(in the rows, 128 means zero)
One turn moves each row of this set onto another row. After a few examples, where does it send each row asked below?
dafof: [110 120 118 147 123 114 114 137 140 103 132 133 136 104 141  80]
pepim: [151 120 133 106 100 157 151 123 119 127  92 118 102 143 150 140]
Keb: [146 134 114 120  94 128 163 154 133 116 107 115 111 132 164 127]
gez: [124 116 102 105 138 143 101 119 138 141 158 140 104 114 125 163]
kebul: [116 105 108 118 143 123 143 150 108 131 151 132 119 127 134 173]
gem: [113 109 103 135 124 117 110 142 132 113 137 126 122  99 140  83]
miz: [151 132 135 142  96 128 170 134 137 106 100 128 111 140 154 131]
rumim: [149 135 154 109 177 130 102 151 140 135 137 123 107  97 112 121]
gekil: [121 143 158 140 152 138 154 121 175  99 144 135 121 141 127 100]
tov: [148 129 154 143 100 132 167 133 139 113 109 116  99 150 149 118]
nurup: [134 118 133  96 143 109 147 178 126  91 118 144 131 121 114 142]
botez: [147 156 106 103 151 117 138 150 113 128 148 104 145 102 142 101]
moz: [142 132 147 122 128 130 118 182 147  77 128 131 115 106 135 127]
ser: [150 130 149 111  98 150 154 123 130 111  85 126 114 145 146 131]
gefu: [138 143 124 133  94 127 166 148 139 110 107 117 122 139 166 126]
dopi: [133 154 145 123 159 152 133 135 122  90 160 128 151  89 126 138]
vuba: [103 115 107 153 124 116 114 128 135 117 145 127 131 106 147  92]
baza: [132 113 114 127 130 142 111 166 127 118 155 116  92 107 149 155]
Mebuz: [118 118 117 132 153 148 146 113 150 141 168 119  90 135 139 125]
dorap: [141 118 125 110 125 155 110 124 116 150 130 148 165 137  79 126]
gute: [117 141 149 167 127 137 122 143 146  98 152 125 129 121 155 155]
Gok: [114 152 151 140 135 138 111 106 167 108 146 155 146 127 126 149]
Nav: [139 125 131 117 125 155 111 120 120 149 131 149 172 139  83 127]
rudez: [146 124 120 142  99 134 166 129 128 122 110 123 101 139 159 141]
fotam: [163 112 134 103 121 132 118 122 116 162 134 141 135 128  77 111]
vive: [143 144 133 104 161 153 129 147 114  93 156 125 136  81 121 135]
Rir: [152 128 125 111 133 143  87 110 126 142 139 139 148 135  77 108]
zesak: [134 161 109 125 150 120 139 131 115 137 160 101 152 110 150 113]
bop: [146 120 139 143 103 137 165 127 127 128 117 109  89 147 152 128]
Tisaf: [146 131 126 120 133 144  90 103 127 145 141 138 152 138  83 111]
Rira: [133 137 149 134 176 138 103 126 135 153 155 118 110 105 125 141]
bepal: [150 133 132 118 132 142  90 105 131 138 137 141 154 138  80 107]
zipe: [156 132 159 121 119 128 123 115 132 143 127 148 158 137  77 105]
Piz: [143 133 136  84 139 128 104 151 159  95 122 156 119 106 103 124]
fik: [147 123 141 132 119 136 120  98 120 168 147 140 149 138  88 126]
sobif: [142 171 125 121 148 113 143 143 125 118 146 109 162 109 142  99]
livon: [154 116 140 125 101 132 163 144 130 119 104 113  85 142 144 117]
kufov: [141 130 145 126  98 158 155 110 126 123  96 121 115 150 154 144]
rada: [155 126 140 121 127 151 109 116 128 150 143 144 160 156  84 136]
fazi: [157 120 120 124  98 131 166 143 130 112  99 127  98 135 154 132]
der: [142 116 126  93 155 138 145 150 158 110 137 130  83 122 116  93]
dize: [137 152 175 140 175 130 108 132 152 128 140 128 128 107 119 126]
faz: [162 118 132 105 128 151 107 125 124 150 140 145 150 152  81 132]
tanek: [133 144 129 118 161 159 129 132 110 106 169 121 138  86 130 149]
riguk: [162 127 144 109 127 148 108 126 131 140 134 149 160 154  76 126]
zoz: [109 135 150 146 139 115 152 141 134  99 138 143 158 139 131 160]
dopar: [137 135 114 133  94 133 165 141 131 123 114 113 115 137 170 134]
talet: [144 124 133 110 126 153 110 125 120 144 126 152 172 137  79 122]

botez moves to sobif
Piz moves to Gok
tanek moves to vive
Now these:
rada moves to faz
dafof moves to vuba
kufov moves to pepim
miz moves to rudez
tov moves to bop
gekil moves to Mebuz
nurup moves to zoz
fotam moves to zipe
rumim moves to dize
talet moves to Nav
Keb moves to gefu
moz moves to gute
Tisaf moves to Rir

